In the rows, zero is written as 128.
Each run below is a few steps of one of 6 hidden systems, one row a step.
run 1, j_715:
[[132 106  71 204 119 139 124 137 123  91 133 115  92 172 152 119 104 138
   77 102 147 112]
 [144 145 172  99 108 147  84 136  89  88 122 129 111  87 138  66  90 131
  155 129 162 171]
 [ 92 147 122  82 162  78 160  89 168 132 114 117 124 110 167 105 163 157
  156 157  96 106]
 [134  87  74 176 131 123 131 136 147  91 123 119  98 181 161 125 123 137
   72  95 141  86]
 [149 141 186 107 104 141  58 144  99  86 127 119 118 110 135  80  94 125
  130 110 170 160]
 [ 95 150 143  60 144  70 146 100 175 125  99 108 136 102 148 113 160 137
  162 157 101 114]
 [133  94  72 169 132 105 131 119 166  98 123 108 125 179 148 156 131 146
   66  91 128  86]
 [144 150 166 133  86 139  55 150 102  81 121 106 127 125 109 103  78 119
  123 105 177 155]]
run 2, j_812, 8 rows:
[[101 186 128 125  86 113 126 141 100 106 100 100 112 105  99  96  89  92
  180 171 149 154]
 [126 109  90 103 166 132 186  87 150 127 140 150 129  90 159 126 119 203
  146 156  98 133]
 [115 129  83 217 115 141 130 141  98 111 132 112  82 165 166  93 134 111
   95 118 142 128]
 [165 116 155  74 117 140 115 149 106  85 102 149 104  88 123  71  79 120
  171 139 151 144]
 [ 81 151 142 119 175 109 131  91 142 156 151 129 109 124 194  93 176 170
  140 144 107 121]
 [163  77  85 141 120 110 139 150 139  89  83 128 106 160 154 104 147  87
   95  91 123  84]
 [147 130 200  97 132 153  50 133 112 110 154 139 129 114 143  96 108 155
  118  95 161 148]
 [ 79 170 142  86 134  60 127 114 171 139 102 100 127 144 132 121 169 106
  147 146 108  90]]
run 3, j_657:
[[147 165 125 114 157 152 101 124  75 157 141 191 139 128 106  79 138 154
  167  87 122  88]
 [ 98 110 161  92 167 116 140 164 158 150 142 156  70 175 133 115 122  93
  147 168 126  85]
 [144  75 183 131 133 146 110 136 135 142 145 122 125 121 190 134 186 106
   79 112 123 167]
 [161 157 133  99 120 104  96 118 106 140  90 141 181 117 114 102 185 109
  139  64 113  97]
 [119 124 157  71 165 108 110 134 176 147 149 154 140 169  79 167  99 151
  137 126 131  73]
 [ 91 120 180 151 112 117 115 145 163 151 147  83 124 156 139 183 154  80
   89 153 136 157]
 [176 113 127 105  89 114 132 117 132 114  85 103 198  78 115 156 155 112
  118  99 114 161]
 [115 180 100 124 135 123 122 102 125 158 144 145 181 136  58 170 108 174
  152 114 117  96]]
run 4, j_848, 8 rows:
[[158 114 157 136  70 151 117 151 111 106 117  99 150  92 103 159 102  87
  114 138 150 200]
 [117 190 100 115 121 118 147  87 105 144 117 122 179  77  90 130 129 163
  181 137 108 143]
 [109 109  54 159 146 130 190 131 148 120 134 139  93 154 112 152  81 153
  137 164 120  97]
 [126 109 150 170 105 177 127 149  96 116 156 118  88 110 157 117  95 111
  116 164 155 200]
 [125 167 122 110 118 117 155 105  90 133  95 125 137  65 155  71 168 114
  180 148 103 157]
 [133 106  72 131 182 136 172 109 131 134 140 175 106 138 156 104 130 183
  138 123 105  78]
 [115 112 153 169 135 153  99 167 111 121 156 136  55 174 168  84 117  99
  104 135 158 125]
 [142 124 195  71 132 114 110 128 122 130 105 125 131  87 172  79 179  97
  146 131 116 156]]
run 5, j_723, 8 rows:
[[164  80 171 125 159 181 110 129 115 161 172 172 142 120 156 137 154 158
   97 100 123 149]
 [100 194 135 144 117 100 109 141 100 157 102 121 124 155 116  91 179  66
  155 118 124  98]
 [159  63 161  62 168 143 143 152 162 147 144 181 124 139 105 158 111 130
  131 132 116 102]
 [ 86 167 160 182 121 127  95 120 121 177 157  98 137 155 141 151 185 105
   97 120 129 144]
 [174  98 141  75 107 119 143 165 134 126  79 145 149 120  78 140 129  60
  149 122 120 115]
 [104 157 148 136 156 144 111  98 133 188 187 141 171 131 110 178 146 182
  119 119 116 132]
 [109 132 117 150  88 105 164 171 135 134  96 103 112 151  89 154 128  36
  137 166 124 128]
 [173  96 162 109 134 178 124 123 112 154 159 158 171  85 112 167 120 160
  124 116 125 173]]
run 6, j_848 (8 x 22):
[[165  67  90 171 110 155 154 166 110  90 109 133  82 141 154 103 111  89
  103 121 137 133]
 [131 166 188 104 138 158  83 120  78 143 151 149 125  84 143  72 129 150
  163 126 141 167]
 [ 92 139  96 104 159  70 165 107 165 131 102 120 109 143 158  98 172 127
  149 146  97  73]
 [167  49 130 151 146 167 117 144 135 114 156 153 106 153 163 135 123 146
   68  94 140 123]
 [119 185 186 124 104 122  55 142  92 128 120 115 129 133 123  80 145  88
  141 105 151 135]
 [133 107 136  45 157  82 147 107 188 128 108 138 154 116 125 144 147 149
  144 129  96  93]
 [122 113 108 194 130 136 102 124 142 132 160 113 136 184 136 171 135 150
   59  86 139 108]
 [158 134 168  99  79 126  89 169 113  99  97 117 133 125  80 120  96  65
  139 121 154 140]]
run 7, j_812 (8 x 22):
[[136 157 108 155 115 132  91 143 106 139 132 146 157 173  55 154 104 124
  124  82 142  79]
 [105 118 172  95 132 138 130 151 163 147 161 128 124 140  80 188  78 122
  139 181 142 145]
 [119 128 115 160 108 128 179 112 130 161 125  95 162  93 135 180 173 104
  120 156 101 187]
 [168 145  62 170 109 157 140 125  74 129 112 154 163 117  76 133 108 137
  140  92 119 119]
 [ 97 151 137 138 149 158 131 149 112 153 171 162  89 154  87 130  62 145
  160 170 148 122]
 [112  94 129 130 130 134 202 143 138 149 122 122  94 106 158 139 143  86
  144 197 104 171]
 [169 122  93 163 124 169 146 118  62 138 117 153 145  88 153  92 168 132
  131  94 105 154]
 [123 164 125 128 152 143 110 149  85 142 135 183  91 161 100  72 106 125
  170 118 136  72]]
run 8, j_723:
[[147 113 104 119 164 144 115 121 138 137 162 175 146 158  88 156  87 189
  120  93 130  71]
 [ 65 166 171 153 111 112 104 148 142 125 144  84  88 158 133 130 112  91
  125 175 158 147]
 [182  67 149  75 117 129 150 126 145 109  98 122 159  71 156 137 154 116
  118 122 109 169]
 [122 183  74 173 133 119 112  91 104 151 132 132 170 145 105 135 156 167
  122  77 116  91]
 [116 119 129 107 120 119 138 168 149 105 123 134  88 162  76 142  50  99
  152 172 151 103]
 [119 110 178 128 133 152 123 102 136 137 165 104 135  83 183 146 146 160
  104 150 128 206]
 [149 150  66 149  95 102 159 122 101 118  66 116 153 116 122 103 171  89
  141  96 102 109]
 [145 116 113 113 160 158 120 131 125 129 162 183 127 149  83 139  58 186
  139 119 141  90]]
run 9, j_657:
[[108 141 200 149 100 146  88 139 121 142 153  89 130 117 138 149 134  96
  104 145 147 198]
 [151 135  97  87 114  90 169 100 138 121  72 110 177  74 129 128 169 123
  153 123  91 130]
 [129 130  90 156 155 145 125 116 132 150 167 157 151 168  81 177  96 184
  112  99 129  86]
 [102 141 158 153  87 132 128 173 118 127 126 102  93 147  96 139  96  51
  139 177 155 155]
 [151  97 133  98 126 141 167  99 130 124 121 121 153  50 167 135 145 158
  138 151 102 194]
 [121 170  55 185 138 132 142 109  94 158 129 149 147 154 108 124 158 145
  133  91 108  78]
 [149  95 143 111 122 155 128 182 123 113 134 159  82 157  85 129  52  97
  145 154 155 118]
 [ 99 141 182 129 138 147 129 114 110 158 158 118 114  86 186 108 161 133
  138 168 120 197]]
run 10, j_208 (8 x 22):
[[100 141 146  76 175 112 120  94 174 141 162 140 145 128 122 150 111 209
  140 140 120 104]
 [106  99 119 162 117 101 135 157 159  99 113  90  78 181 161 127 132  72
   89 145 138 113]
 [188 113 130 121  88 154 102 123  89  87 105 121 165  71 123 113 112 137
  121  92 143 179]
 [ 86 204 115 111 155  88 113  88 134 152 134 132 154 134 115 112 147 175
  163 124 113  83]
 [127  66 107 122 140 118 160 156 184  97 127 124  89 170 126 165  80 121
  102 152 137  98]
 [133 141 159 169  85 147  81 128  96 100 133  85 130 101 162 104 129 119
  101 115 159 199]
 [134 177  83  88 125  91 150 103 114 125  79 135 160 100  97  98 138 135
  187 120 103  96]
 [111  92 112 137 168 132 142 114 179 127 175 135 111 161 138 173  94 196
   97 138 129 106]]
run 11, j_208:
[[ 85 193 122 125 116  79  97 131 129 100 100 104 101 159 121  78 113 106
  154 131 147  86]
 [157  76 117  84 122 116 155 114 180  78 110 109 143  90 135 162  84 164
  113 141 126 151]
 [ 92 179 101 193 115 110  89  99 114 109 132  84 124 150 165  96 146 152
   99 102 147 125]
 [159 121  97  82 117 118 141 142 132  75  90 143 120 113  86 107  53 138
  166 132 142 105]
 [ 82 145 151 134 140 110 108  84 165 111 161  83 128 115 178 137 121 192
  103 146 141 160]
 [136 125  66 149 100  95 151 144 123  76  69 109  97 146 137  85 116  90
  134 125 131  96]
 [151 119 134 109 133 148 101  95 127  91 151 134 150  86 138 123  79 218
  121 111 147 159]
 [ 70 180 114 129 137  74 120 118 148 109 108 100  88 163 154  81 138 121
  147 150 133  85]]
run 12, j_715, 8 rows:
[[160  85 113  97 175 147 150 120 118 123 126 181 102 109 177  69 139 169
  141 115 108 105]
 [ 98 135 158 142 165 130  92 141 123 143 155 148  70 176 177  72 151 125
  116 123 138  91]
 [152  69 175  78 133 119 122 167 151 101 107 139  86 130 166  92 138  80
  118 133 133 123]
 [135 125 176  97 149 102  78 115 148 136 123 120 153 134 171 111 200 129
   98  77 117 111]
 [132 125 140  95 121  82  97 158 161 115  93 125 129 185  98 130 133  80
  120  98 133  60]
 [135 103 188  90 119 115  78 130 179 114 142  99 161 138 109 186 113 134
   90 112 148 140]
 [111 169 133 130  79  82 115 124 146 127  91  70 175 128  98 165 160  79
  119 121 125 137]
 [161 122  90 111 109 117 136 111 149 110 112 121 193 118  63 188  94 158
  120 103 126 116]]

Name the system that made each run.
run 13:
[[162 142 143 128 111 141  91 103 109 151 133 123 208  97 103 165 163 142
  110  73 120 153]
 [102 179 105 135 125 108 113 130 135 151 134 129 151 173  48 167 103 126
  143 121 133  73]]
 : j_812
run 14 (2 x 22):
[[ 77 171 113 139 112  68 121 114 153  90  98  71  99 147 157  92 136 112
  131 148 138 112]
 [168  73 109  94 133 121 132 106 160  63 110 120 138 100 164 122  96 184
  103 106 134 134]]
 : j_812
run 15 (2 x 22):
[[ 87 177 135  85 142 101 112 107 151 113 138 122 120 130  97 122  65 179
  169 160 145 110]
 [ 94 100 109 142 116  94 165 122 184  88 115  70  97 133 170 145 113 121
  103 175 129 149]]
 : j_208
run 16:
[[123 118 129 126 142 133 177 102 130 156 132 118 137  74 183 131 191 134
  133 159  89 180]
 [155 125  57 174 139 141 146 133  89 140 113 167 122 157 123 100 154 122
  125  79 109  70]]
 : j_715
run 17:
[[149  88 144 146 167 190 133 130 111 176 187 179 127 133 130 159 127 164
  107 120 121 138]
 [102 181 149 160 104 124 117 155  84 154 113 118 103 141 122  88 165  51
  153 145 132 133]]
 : j_723
run 18 (2 x 22):
[[115 148 180  84 137 111 103 125 114 124 112 127 100 100 184  50 166 113
  155 139 128 140]
 [144  89 104 106 170 108 147 118 154 135 117 156 126 151 173 112 183 138
  110  92  96  68]]
 : j_723
run 19:
[[163  89 124 130 152 140 136  98 132 146 132 142 166 108 173 137 196 157
   90  82  94 133]
 [134 164 130 155 107 126  71 155  98 125 116 135 133 181  86 111 130  88
  119  76 152  81]]
 : j_812
run 20 (2 x 22):
[[142  74 163 132 124 147  89 152 158  94 157 120 107 165 134 158  83 138
   71 113 165 139]
 [103 178 177 107  90  92 102 116 135 120 107  69 155  93 129 127 148  99
  141 151 136 174]]
 : j_812
run 21:
[[125 116 146 153 169 175 101 150 101 160 185 184  85 173 132 110 115 142
  119 116 142 100]
 [123 115 179  95 120 117 141 169 133 142 105 127  93 130 137 114 154  35
  151 171 122 138]]
 : j_812
run 22:
[[159  87  81 140 170 150 148 107 119 119 142 168 116 125 174  97 135 190
  112  93 112  98]
 [103 157 154 147 141 141  85 157  98 122 148 147  63 166 147  61 112 114
  139 135 158 108]]
 : j_715
run 23:
[[160 149  88 149 130 169 122 132  69 140 137 179 149 121  71 117  91 159
  154  93 131 108]
 [ 80 141 145 132 155 143 146 154 133 160 166 152  71 164 111 133  91 114
  158 193 136 118]]
 : j_812
run 24, 2 rows:
[[134 129 154 128 117  94  91 116 159 141 114  93 178 144 134 165 192 104
   84  80 119 116]
 [171 123 125 104 111 120  96 139 135 126 108 141 181 148  57 168 116 120
  115  72 132  86]]
 : j_848
run 25:
[[ 84 117 140 161 118 120 134 144 146 102 131  86  61 148 183 104 115  99
  110 179 148 154]
 [169 106 110 130 113 133 124 103 111  82  99 116 144  76 188  85 151 154
  108  92 125 163]]
 : j_657
run 26, 2 rows:
[[128  93  91 124 128  91 156  93 190  95 111  84 155 123 150 175 136 164
   89 123 111 128]
 [129 171  94 185  84 123  80 121 101  85 113  93 144 146 107 117 104 132
  104  82 163 126]]
 : j_715
run 27 (2 x 22):
[[121 109 100 150 163 164 176 150  96 149 148 180  64 143 149  88 116 122
  152 162 117 108]
 [143  84 160 131 160 175 132 146 103 147 161 172  79 121 186  84 145 131
  123 139 125 151]]
 : j_715
run 28 (2 x 22):
[[173 142 111  80 117 121 114 100 117  99 102 140 179  83  92 117  96 178
  154  94 127 121]
 [ 67 160 125 130 156  86 112 104 184 129 154 101 116 175 136 146 117 172
  117 144 137  87]]
 : j_208
run 29, 2 rows:
[[140 137 173  81  86 105 129 138 141 135  93  98 170  91  98 159 147  73
  148 147 121 168]
 [136 138  88 131 132 106 146  94 152 156 120 124 198 129  92 189 159 154
  117  96  95 101]]
 : j_715
run 30 (2 x 22):
[[133 133  77 193 105 137 122 136 121 120 140 121 145 175  77 178  89 139
   96 102 147 103]
 [125 141 165 106  90 140 116 158 121 109 123 111 124 108  75 149  63  98
  156 171 159 174]]
 : j_848
run 31, 2 rows:
[[ 96 151 143 157 118 128  88 118 124  78 148  93  93 126 167  91  84 164
  114 143 170 165]
 [112 139 103  91 117  79 152 106 153  69  81  89 113  94 160  85 114 138
  156 156 126 129]]
 : j_812
run 32 (2 x 22):
[[175 112 115  96 111 119 102 152 128  77  94 144 136 147  84 109  84 116
  132  84 150  81]
 [ 86 159 192  95 137 106  81 103 169 134 163  99 143 125 130 150 115 169
  123 147 145 146]]
 : j_715
run 33, 2 rows:
[[155 119 148 117 165 170 125 133  79 176 148 188 117 115 156  82 175 132
  147 105 105 121]
 [129 128 149 115 158 129 121 165 112 167 123 172  96 172 129  89 166  69
  143 116 117  72]]
 : j_812
run 34, 2 rows:
[[142 118 186  94 148 121  65 145 129 132 130 148 119 159 154  87 167 109
  110  80 139  86]
 [113 133 176  77 152  83  86 131 171 144 123 126 136 167 131 127 174 111
  115 102 121  73]]
 : j_723
run 35 (2 x 22):
[[160 135 190  92 131 169  70 149  92 140 154 171 135 120  87 114  92 139
  146 105 155 133]
 [ 63 174 145 103 140  68 135 108 177 151 125  90 131 146 129 143 160 116
  147 165 110 104]]
 : j_848
run 36 (2 x 22):
[[101 103 136 109 149 120 127 122 177  86 153 115  85 146 151 128  60 181
  115 164 152 126]
 [103 148 119 189 100 116 107 112 119  97 120  69 112 124 193 100 158 121
   88 124 141 165]]
 : j_657
run 37:
[[103 104 159 121 124 119 139 111 185 134 156  85 145 115 139 203 124 145
   99 166 125 182]
 [138 158  75 176  75 116 141 106 110 111  92  80 180 103 104 154 145 114
  116 105 122 156]]
 : j_812
